In the rows, 128 means zero.
name the system of each run:
k_924, seq 1 (10 x 26):
[[119 119 115 119 127 138  95 125  90 117  88 194  69 122 148 155 132 100
  152 164 106 178 153 141 132 186]
 [140 131 120 121 115 122  74 106 139 186  83 134 128 153 113 185 162 165
  162  99 161 125  88 155  97 150]
 [148  86 141 113 137 119  91 152  96 107 111 128 209 163 122 112 139 147
  101 152 172  92  93 132 156  89]
 [156 179 123 129 141 123 126 142 126  81 212 111 141 154 128  83 134 157
  160 110  94 117 107  86 158 108]
 [157 128 178 138 117 120 137 111 143 159 155 106  97  68 118  82  78  87
  140  99 117 112 177  98 121  99]
 [ 78 137 120 176 148 140 181 138 171 140 136 131 137  86 130 146 118 104
   77 115 104 137 159 189  83 132]
 [ 88 102  86 117 124 127 200 114  91 115  68 140  90 128 163 163 132 141
  125 183 116 157 130 102 126 140]
 [149 149  95  98 114 158  59 137 101 134 100 152 106 144 127 164 126 112
  159 141 156 168 116 144 139 208]
 [140  94 145  89 101 114  90 111 163 169 117 118 159 182  84 133 168 161
  140  92 176  99  96 132 132 129]
 [147 104 152 136 163 111  86 165 118  80 158 151 174 161 125  77 149 139
   93 139 114 107 129 125 156  61]]
k_310, seq 2 (10 x 26):
[[120 136 148 107 114 154 180 136 154 102 155  97 144 151 100  53 124  82
  107 141 135 167 153  96 179 130]
 [112 146 141 150 125 121 173  90 136 131 138 154  55 101 142 107 130 118
  171 121  61 168 169 102 118 138]
 [106 127 136 184 150 121 109 121 112 158  72 174 127  80 151 176 125 126
  114 141 106 136 148 188  74 127]
 [ 96 126  86 129 133 128 134 147 112 108 109 137 199 165 133 177 154 178
  104 150 148 107  75 166 125 144]
 [166 109 103  65 120 122 112 146  84  92 148 113 114 161 147 133 120 137
  165 145 169  97  84  79 173 144]
 [189 146 142 103 117 139  50 134 158 157 163 107  86 119  94 101 111 110
  149  75 139 130 157  99 132 128]
 [110  94 180 146 124 124 157 118 191 158 133 122 149 117  89  78 131 106
   82  98 122 126 176 139 114  88]
 [ 83 163 150 178 145 118 207 114 112 101 114 128 143 139 151 102 152 123
  118 176  83 168 130 121 136  90]
 [117 168 107 148 122 128 156  98  81 139 101 136  98  93 174 186 114 125
  190 150 122 139  99 141 107 180]
 [138 102  79 112 135 151  64 165 116 121 128 174 154 107 129 170 102 134
  115 119 151 112 125 182 112 189]]
k_358, seq 3 (10 x 26):
[[119  78  98  92 129 125 188 123 166 109 153 117  94 160 115  86 151 157
  118 109 107 138 148  63 149  98]
 [159 150 145 148 150 153  93 140 110 139  91 128  71 102 143 116 119  56
  122 146 129 199 172 125 130 121]
 [ 83 152 199 163 113 103 180  74 144 164 117 139 154 139 122 134 163 114
  168 126 120 123 101 168 113 139]
 [121  90 100 122 139 113 120 146  52  83 106 181 157 113 172 164 105 155
  125 181 120  90 109 139 136 141]
 [155 176  67 106 119 139 103 128 150 147 159  89 101 141 120 172 131 175
  163  76 140 124  95 111 109 157]
 [154  83 155 110 110 126  95 137 144 161 120 103 155  95  89  96  80 118
   73 110 161  87 171 115 124  89]
 [107 158 130 145 157 146 137 159 164  85 166 132 159 183 110  83 179 113
   93 131 106 175 129 149 154 113]
 [126  84 130 118 131 117 198  94 108 124 104 135  60 113 161 107 128 111
  168 149 105 153 148  66 140 109]
 [135 191 155 165 131 140  83 122 103 155 105 148 117  96 143 163 116  78
  159 141 129 160 125 186 106 179]
 [ 89  96 144 129 106  88 162  96 134 149 131 150 179 134 121 159 141 186
  137 118 125  56  95 156 105 133]]
k_358, seq 4 (10 x 26):
[[144 152 142  89 109 106 114 134 107  98 190 129  47 115 134 122  85 105
  147 138 100  94 153  89 151 147]
 [124 187 163 168 113 111  82 110 151 153 153 157 116  99  97 114 113 151
  128 107  59 129 179 141  99 119]
 [108 117 105 187 143 132 156 116 114 128  89 146 201 104 129 102 130 187
  106 139  87 148 145 123 106  82]
 [135 120  48 130 140 185 173 132 112 122  84 105 162 120 149 136 126 128
  145 136 165 190 104 116 133 162]
 [129  76 129  73 106 149 135 119 155 165 110 120 105 131 113 151 125  76
  146 105 198 129 120 149 131 191]
 [112  99 181 106 144  94  74 155 150 123 143 159  97 176 123 158 165  99
   88 128 142  90 122 182 126 114]
 [133 164 154 132 145  79 129 135 108 104 155 101  85 168 150 138 155 157
  121 149  98  95 108  90 134  51]
 [159 204 143 144 104 129 123 118  79 124 142  92 137  88 130  94  69 132
  155 154 108 130 141  75 147 118]
 [118 139 124 145  97 152 130 101 142 136 152 168 194  98  94  78 101 148
  164 105  96 143 154 139 130 188]
 [123  45  67 143 163 151 130 136 146 125 103 189 143 109 138 124 144 155
  120 101 111 154 151 148 101 132]]
k_347, seq 5 (10 x 26):
[[103 170 103 105 107 162 128 146 119  98 151 146 132 136 122 147 111  93
  136 150 135 156 123 166 148 231]
 [136  74 105 102 110 104 134 108 128 155 141 145 111  85 137 165  93 168
  158  92 136  55 124 123  96 148]
 [131 151 130 158 139 115  71 159 130 122 123 132 143 120 106 119 116 167
   52 138  87 120 175 129 110  58]
 [123 159 145 128 126 113 170 103 129 126 117  83 148 196 126 111 185 155
  153 140 138 149  79  90 156  85]
 [163 117 122  96 122 167 111 129 117 114 130 143  99 124 122  79 112  69
  165 131 142 191 154  96 167 177]
 [110 130 131 162 132 136 161 101 178 171 145 145 126  79 130 153 123 112
  157  73 119 121 133 185  77 170]
 [123  63 142 143 172 102 119 164 100 100 118 160 140 111 162 142 120 121
   72 154 128  77 134 156 118  71]
 [104 219 100 127 120 126 128 146  96 106 119  91 129 171 133 176 140 161
  106 177 123 141  95 125 138 133]
 [167  98 138  63  76 126 113 101 110 154 117 103 125 134 100 103  98 133
  167 125 173 107 126  67 159 154]
 [117 133 121 147 117 147 103 122 190 147 154 165 138 115  79  91 129 146
  114  82  78 161 185 146 108 151]]
k_354, seq 6 (10 x 26):
[[165 128 162 164 158 115 132 137 133 122 193 119 159  79 144  88  97 116
  143  89 119  74 128 128 117  80]
 [106  92 112 155 175 131 188 165 139  79 166 136 138 103 156 104 117 112
   76 133 101 116 153 138 125  85]
 [ 81  97  79 121 129 137 228 124 132 117 100 123  83 116 151 148 127 123
  105 151 113 159 150 110 119 134]
 [ 91 105 118  96  81 146 141 101 142 167  70 146 100 131  94 148 127 117
  119 143 140 171 161 136 123 197]
 [126 146 121 110  97 133  58 110 147 163  97 151 149 181  80 148 170 168
  145 111 140 154 114 152 123 173]
 [184 152 149 118 137 110  32 138  98 136 118 123 136 173 124 131 155 152
  156 127 149 119  92 110 144  95]
 [182 182 172 155 153 122 106 144 105 125 172  80 137 107 152 112 106  91
  153 116 147  97 100 122 135  87]
 [116 120 171 161 150 110 188 133 128  96 195 133 158  90 150  85 100  98
  127 125 102  80 134 136 133  98]
 [ 85  92  79 140 153 135 195 150 127  78 151 165 112  98 157 128 109 131
   94 143  79 128 162 135 118 136]
 [ 94  86  71 114 115 142 174 111 135 156  64 133  88 107 128 165 119 150
   99 138 124 160 162 114  99 146]]
k_354, seq 7 (10 x 26):
[[125  96 103  69 127 120 103 147 164 108 144 137  77 205 102 128 180 149
  103 117 127 140 135 100 150 121]
 [146 198 153 131 127 116  93 116 134 158 116  94  32 146 126 153 150 108
  141 130 115 165 139 103 119 107]
 [120 182 222 179 113 105 113  95 113 158 110 141 165 114 115 105 127 102
  147 148 108 131 135 158 123 116]
 [122 143 119 164 149 129 124 140  78  76 150 181 213 120 156 115 121 153
  150 157 100 116  99 154 143 143]
 [164  67  62 117 152 132 144 139  86 112 126 132 126  77 178 147  86 153
  150 121 144  88 113  95 118 120]
 [134  87 104 103 123 153 152 151 178 161 130  79 121  92 109 134  88  92
   74  91 178 110 157 137 107 130]
 [ 84 123 133  98 109 129 172 127 197 128 148 108 124 195  81 107 177 138
   86 113 124 147 138 124 144 123]
 [123 159 135 107 118 119 104 119 115 110 116 154  48 181 125 124 169 125
  151 158  87 186 145  92 154 139]
 [144 186 169 172 126 119  82  92 101 178  89 146 106  93 139 153 126 115
  183 128 112 151 129 148  97 140]
 [130 125 170 168 137 118  94 129  93 134 110 155 234 114 130 123 120 135
  126 143 145  89 100 180 123 117]]
k_592, seq 8 (10 x 26):
[[128 120 128 149 156 144 130 136 160 171  95  98 156 137 134 174 164 101
  116  98 193 132  85 190  95 122]
 [ 91  96 154  94 134 101 174 148 106  74 141 136 124 189 144 126 156 106
   96 185 135 105 105 126 172 113]
 [132 200 133 119 105 100 127 109 100 115 174 126  57 120 141 149 102 144
  177 139  81 112 131  94 132 154]
 [146 110 139 140 111 121  68 127 126 170 118 147 151  61 107 143  70 144
  107 106 132  79 164 154  88 133]
 [ 98 108 106 157 143 141 146 137 167 116 128 149 203 157  98  90 169 175
   87 114 101 156 137 147 123 103]
 [158 118 114 123 135 145 181 105 102 119 100  98 119 132 147  78 134 119
  175 143 135 180 122  49 162 104]
 [162 173 129 124 135 164  83 150 128 148 131 102  97 111 135 152 109  51
  145 114 176 160 121 159 128 176]
 [ 84  74 134 107 137 101 151 131 156 137 133 148 117 151 135 190 156 124
  106 116 155  73 100 190 103 144]
 [107 132 139 116 131  83 128 142 102  78 145 152  91 164 134 119 141 165
   93 176  67 110 153  89 148  80]
 [154 208 137 158  93 120 105  93  98 167 120  98 142  89 116 128  86 166
  169 126 106 125 135  96 114 127]]
k_310, seq 9 (10 x 26):
[[ 83  61 142 117 152 116 166 141 143  91 152 187 148 161 142 137 170 108
  116 133 130 105 106 183 136 148]
 [139 174 122 127 155  92 108 155  94  83 173 124  78 156 166 158 139 155
  131 149  92  94 101 106 134  91]
 [152 163 143 110  90 117 100 123 122 183 120  71 116  91 110 166  69 127
  117 120 169  77 131 123 108 130]
 [122 122 119 118 100 164 122 145 143 117 134 126 209 122  75  65  93 128
   82 136 137 151 168 127 157 151]
 [126  86 106 131 135 126 190  92 129 112 130 153 114 131 138  75 150 163
  177 120  82 159 140  64 140 107]
 [157 134 144 176 172 132  96 117 107 162  71 138  83  99 170 155 149  88
  162 125 130 173 126 145  96 101]
 [ 88 145 124 132 131 137 130 141 168 146 128 127 156 159 116 184 162 114
  103 112 164 124  90 211 106 171]
 [106 102 124  76 124 103 149 161 100  59 178 146 116 166 141 132 120 125
  105 171 127  77 113 119 172 144]
 [170 182 124 118 108 104  71 124 109 137 156 107  74 114 118 129  92 169
  145 118  92 103 150  69 125 106]
 [142 104 159 141 101 138 113 108 144 192  82 105 178  80  90 103  89 120
  103 109 162 122 166 134 107 113]]
k_592, seq 10 (10 x 26):
[[120 135 172 138 129 156 110 122 132 148  88 152 143 141 120 125 149  52
  141 145 161 188 128 186 141 177]
 [112  79 124 117 155 112 138 122 107 106 124 191 101 158 175 169 178 121
  180 135 130 120  80 160 130 158]
 [160 136 104 119 156  99  74 166  76  85 150 140  90 132 166 159 114 159
  121 150 109  85 114 101 131  93]
 [137 190 116 135 104 117 117 138 127 145 158  73 174 112 104 146  88 185
  106 111 133  70 115 121 111 111]
 [111  98 149 107  89 136 164 119 166 136 154 115 186 118  72  60  96 131
   96 115 130 111 168 110 149 134]
 [122 123 131 145 136 153 166 101 175 142 136 143  86 121 116  79 155  99
  158  95  91 203 170 110 124 135]
 [145 104 136 159 167 143 120 122 106 164  54 138  90  96 166 154 141  73
  141 139 151 178 134 149 101 113]
 [103 150 116 134 147 129 110 160  92 103  99 145 153 167 152 190 158 118
  107 175 153 134  79 185 134 151]
 [122 119 106  72  99  98 136 127  85  92 153 136 125 161 137 152 121 180
  157 158 131  69  87  93 159 154]
 [166 156 123 103 105 116  61 143 143 130 189 120 101 118  95 107  91 161
  128  91 105  90 157  93 129 124]]
k_347, seq 11 (10 x 26):
[[144 102 127  83 121 150 105 127 178 138 129 122 109 192  88  88 180 111
  137  95 155 182 133 107 157 139]
 [132 121 149 129 152 127 127 122 182 134 181 154  51 131 136 124 160  75
  172  73 109 146 136 151 115 151]
 [126 139 187 169 166  98 134 137 111 113 169 151 105  85 174 141 109  78
  136 133 106  79 127 172 107 106]
 [102 172 137 152 123 113 155 141  61  89 135 127 192 112 153 143  90 141
  113 190 118  90 102 144 142 130]
 [132 120  66  97  87 144 143 119  79 122  94 113 179 119 119 126  88 192
  136 158 144 123 119  77 147 156]
 [146 102  74 110 108 159 103 115 163 175  85 113 129 121  83 110 123 172
  108  90 135 168 169  94 112 124]
 [129  92 150 135 157 125 124 126 195 162 108 122  99 167 107 115 196 112
  106  87 135 163 142 138 109  77]
 [120 140 174 128 166 115 125 145 138 102 152 143  68 173 154 136 179  54
  138 141 129 152 110 161 145 124]
 [125 170 162 124 120 111 133 123  93 114 174 142 104 108 159 160  99  83
  181 144 131  89  99 158 136 188]
 [128 128 125 135 104 115 118 131  87 117 155 153 185  69 129 129  55 164
  127 139 113  57 139 135 120 151]]
k_924, seq 12 (10 x 26):
[[123 118 101 133 148 102 173 113  86 109 136 149  67 101 192 174 120 143
  182 139 102 102 104 111 111 135]
 [148 140  99 101 103 137  72 145  96 150 112 119 112  85 128 186  65 125
  117 135 164  95 133 144 113 177]
 [ 97 127  97  87  83 134 132 135 163 140 127  98 177 170  71 137 130 182
   73 121 149 110 126 125 134 145]
 [135 110 129 112 128 137 106 137 121  94 118 147 134 172 101  58 148 141
  104 156 101 180 166  76 173  96]
 [162 182 163 170 157 138 103 108 157 155 137 121  96 133 129 100 169  96
  182  90 107 188 131 127 118 105]
 [124  93 196 165 153 110 171 106 128 161 109 125 151  98 159 138 134  72
  145 122 162  98 101 172 107 101]
 [ 98 116  94 136 151 116 170 151  96  74 169 165 141 116 175 173 116 139
  133 147 110  77  95 161 124 158]
 [149 127  77  77  89 117 107 123  95 131 130 121  76 105 128 159  74 174
  143 133 122  94 144  71 129 158]
 [137 149 112 109  98 159  66 153 162 161 111 100 154 128  66 126 104 138
   64 111 153 146 169 141 122 143]
 [101 118 137 132 126 133 170 119 166 127 106 109 161 188  94  79 185 145
   92 137 121 177 136 106 148  82]]

runs to name:
seq 13 (2 x 26):
[[140 132 145 129 138 126  89 113 193 171 131 121 118 183  96 129 201 143
  148  67 138 151 108 145 109 111]
 [153  74 170 140 163 108 139 145  89 114 108 116 151 115 161 100 120  98
  103 160 152  96 123 111 143  46]]

k_358
seq 14 (2 x 26):
[[126 150 107 136 152 159 159 160 177 144 148  58 159 132 124 146 134  96
   87  94 184 129  99 164 115 119]
 [ 90  90 149  72 103 118 189 142 135 102 144 108 100 150 114 115 110  88
   75 167 145 106 151 112 165 133]]

k_358
seq 15 (2 x 26):
[[167 114 161 130 120 139 101  89 124 145 112 148 161 147 105  56 154 129
  195 112 131 173 128  93 158 127]
 [168  97 146 174 187 139 112 136 160 137 160 145 157 106 148  97 152  98
  162  64 138 127 111 161 107  96]]

k_924
seq 16 (2 x 26):
[[106  91 129 129 161 123 157 155 152 135 117 124  57 109 156 176 131  67
   77 128 144 122 147 165  98 111]
 [ 76 190 109 116 109 119 120 156 133 111 121 116 103 172 107 175 138 155
   55 170 105 138 141 145 127 137]]

k_310
seq 17 (2 x 26):
[[145 158 155 106 132 107  69 146 124 104 148 138  49 173 119 110 152 119
  116 145  92 149 158  92 154  98]
 [127 198 214 173 113 102  95  96 143 185 116 114 125 123 106 130 141 111
  139 120 115 128 137 155 105 102]]

k_924
seq 18 (2 x 26):
[[117 132 107 165 156 140 136 149 175  95 194 163 152 119 117  79 137 146
  111  88  67 142 161 144 119 117]
 [123  77  94 150 177 125 159 134 112 113  81 150  84 131 169 132 162 137
  114 146 102 169 142 102 116  71]]

k_354
seq 19 (2 x 26):
[[119  83  91 134 172 127 177 149 116  86 145 157  63  94 177 129 117 109
  116 140  88 134 160 110 122 105]
 [ 82 114 114 142 121 139 187 112 147 171  75 120  90  87 133 173 114 106
   94 134 132 151 163 155  87 146]]

k_354
seq 20 (2 x 26):
[[150 157 106 107 102 144  90 164 105 108 164 102 193 108 106 115  62 147
  101 135 149  88 131 126 148 154]
 [159  85  88 102 111 148 155 117 143 126 150 108 148 108 105  64  94 166
  140  94 126 126 155  55 145 114]]

k_310
seq 21 (2 x 26):
[[ 81 114  76  98 108 142 162 132 149  91 154 164 158 173 107 132 154 166
  123 130 113 143 115 142 145 194]
 [159  72 127  99 144  92  97 130  78 102 126 169  61 128 164 133 127 141
  156 149 110 101 133  80 140 100]]

k_310
seq 22 (2 x 26):
[[161 143 161 166 153 142  29 148 138 130 135 167 170 131 108  89 145 112
  126 106 117 154 145 168 124 115]
 [105 101 152 140 140 103 208 106 171 139 165 105 157 145 133 122 162 144
  141  90 135  82  87 137 114  90]]

k_310
seq 23 (2 x 26):
[[123  78 180 115 149 117 158 111 139 135 113 138 117 173 145 126 189  69
  164 128 172 138  85 148 146 125]
 [120 199 169 140 151 111 105 149 140  97 199 138  84 155 143 142 154  85
  143 126 105 124 108 170 135 146]]

k_310
seq 24 (2 x 26):
[[121 110 160 137 147 127  92 154 149 147 133 151  99  95 135 165 113  61
   92 115 149 105 150 204  95 144]
 [ 75 154 107 124 120 110 152 157 150  90 168 125 159 168 106 139 138 180
   56 145  98  94 128 144 128 115]]

k_310
seq 25 (2 x 26):
[[148  78 104 140 179 146 135 155  89 109  94 148  88  87 189 147 114  69
  129 151 147 154 136 138 121 121]
 [ 99 185 131 138 110 131 130 139 125 161 104  88 137 115 124 201 105 106
   91 146 166 112 109 185 100 160]]

k_347
seq 26 (2 x 26):
[[159 124 192 114 121 131  83 145 141 157 121  91 130 120  97  93 102  61
   86 128 173 122 160 130 142  97]
 [ 64 144 145 126 115 120 189 117 171 104 179 152 152 176 108 120 169 132
  127 126  99 125 112 166 140 169]]

k_347
seq 27 (2 x 26):
[[127  74 188 122 133  95 151 112 139 147 115 129  61 114 132 106 127  89
  107 136 118 115 173 100 124  67]
 [ 78 194 179 169 124 114 133 113 116 119 111 165 129 150 129 136 155 106
  124 178  85 169 133 173 130 147]]

k_347
seq 28 (2 x 26):
[[134 178 129 170 130 132 154  95 132 133 156 119 202 134 128 108 148 169
  199  97 116 132  79 130 125 136]
 [168  48 135 109 161 122  90 154  81  86 136 181 128 113 160  94 109 102
  136 144 135 104 137 114 154 112]]

k_354
seq 29 (2 x 26):
[[101 155 138 130 104 100  96 111 150 135 125 162  85 159  89 118 153 180
  104 134  55 150 180 107 120 110]
 [114 105 196 152 108  86 133  83  89 170  59 146 157 118 130 133 132 142
  138 164 130  99 121 132 115  93]]

k_310
seq 30 (2 x 26):
[[172 124 151 125 147  94  70 128 153 162 139 103  86 149 124 144 157 152
  132  84 135  92 115 109 106  57]
 [125 155 200 132 115 125 139 133 147 156 121  66 164 140  98 110 121  71
   81 141 176 119 127 146 140  94]]

k_310
seq 31 (2 x 26):
[[104  98 142 117 127 111 151 150  90  69 138 151 186 154 126  86 122 144
   82 188 111 103 134 113 172  98]
 [142 154  43 123 133 158 168 132 112 106 148 110  83  95 157 138  93 143
  167 118 109 160 128  82 125 163]]

k_354
seq 32 (2 x 26):
[[112 173 165 110  99  97  70 138 157 148 157 119 132 170  86 165 140 146
   93 118 138  79 115 171 119 137]
 [109  88 188 125 107  78 156  91 137 131 150 158 156 143 105  82 138 164
  143 124  94  75 136 105 138  89]]

k_592
seq 33 (2 x 26):
[[137 145 126  92  70 113  74 100 129 174  98 113 146 158  73 141 127 196
  134 119 140 111 125 102 126 140]
 [147 117 141 145 136 148  83 149 131 116 117 136 223 146  91  61 135 142
   92 130 135 151 145 130 151  94]]

k_924
seq 34 (2 x 26):
[[140 109  75 163 164 150 111 152  91 129  49 134 142 104 154 146 125 147
   83 158 129 169 145 124 104  82]
 [118 125  84  95 113 146 143 114 139 152  79 100 134 186 119 167 176 155
  147 126 176 163  79 123 132 159]]

k_310
seq 35 (2 x 26):
[[ 82 118 143  96 125  98 187 132 162 128 138  96  55 174 130 172 161 110
   87 140 136 105 121 129 124 109]
 [101 175 190 122  94  81 113 109  98 135 112 138  68 134 117 145 114 124
  109 182  85 115 164 113 133 117]]

k_592
seq 36 (2 x 26):
[[100 167  73 138 139 119 114 168 103  80 137 147 114 139 139 166 123 184
   73 166  77 124 141 131 120 117]
 [150 184 128 110  77 133 115  96  94 164  78  85 113 128 103 122 102 147
  150 155 137 163 139  67 144 138]]

k_924
seq 37 (2 x 26):
[[ 81 146 106 174 112 126 155 113 125 143 102 154 167  84 117 146 101 180
   95 140  77 127 164 154  88 133]
 [137  69 112 126 144 114 122 121  91 138  46 132 156 152 141 135 159 169
  113 160 150 134 108  99 130  65]]

k_347
seq 38 (2 x 26):
[[113  70 115 163 185 122 162 150 126 107  98 147 148 137 159 122 166 139
   81 142 118 132 127 137 116  52]
 [132 179  97 124 140 151 184 135 103 118 116  65  91 134 168 158 128  93
  147 152 157 165  93 104 141 137]]

k_358
seq 39 (2 x 26):
[[151 126 113 108 142 121  98 178  98  59 187 139 148 138 132  91 100 147
   95 147 106  94 139  97 166 105]
 [151 140  85 153 155 138 179 126 141 132 152  89  74  76 157 119 102 134
  144  92 101 141 152  81 104  90]]

k_354
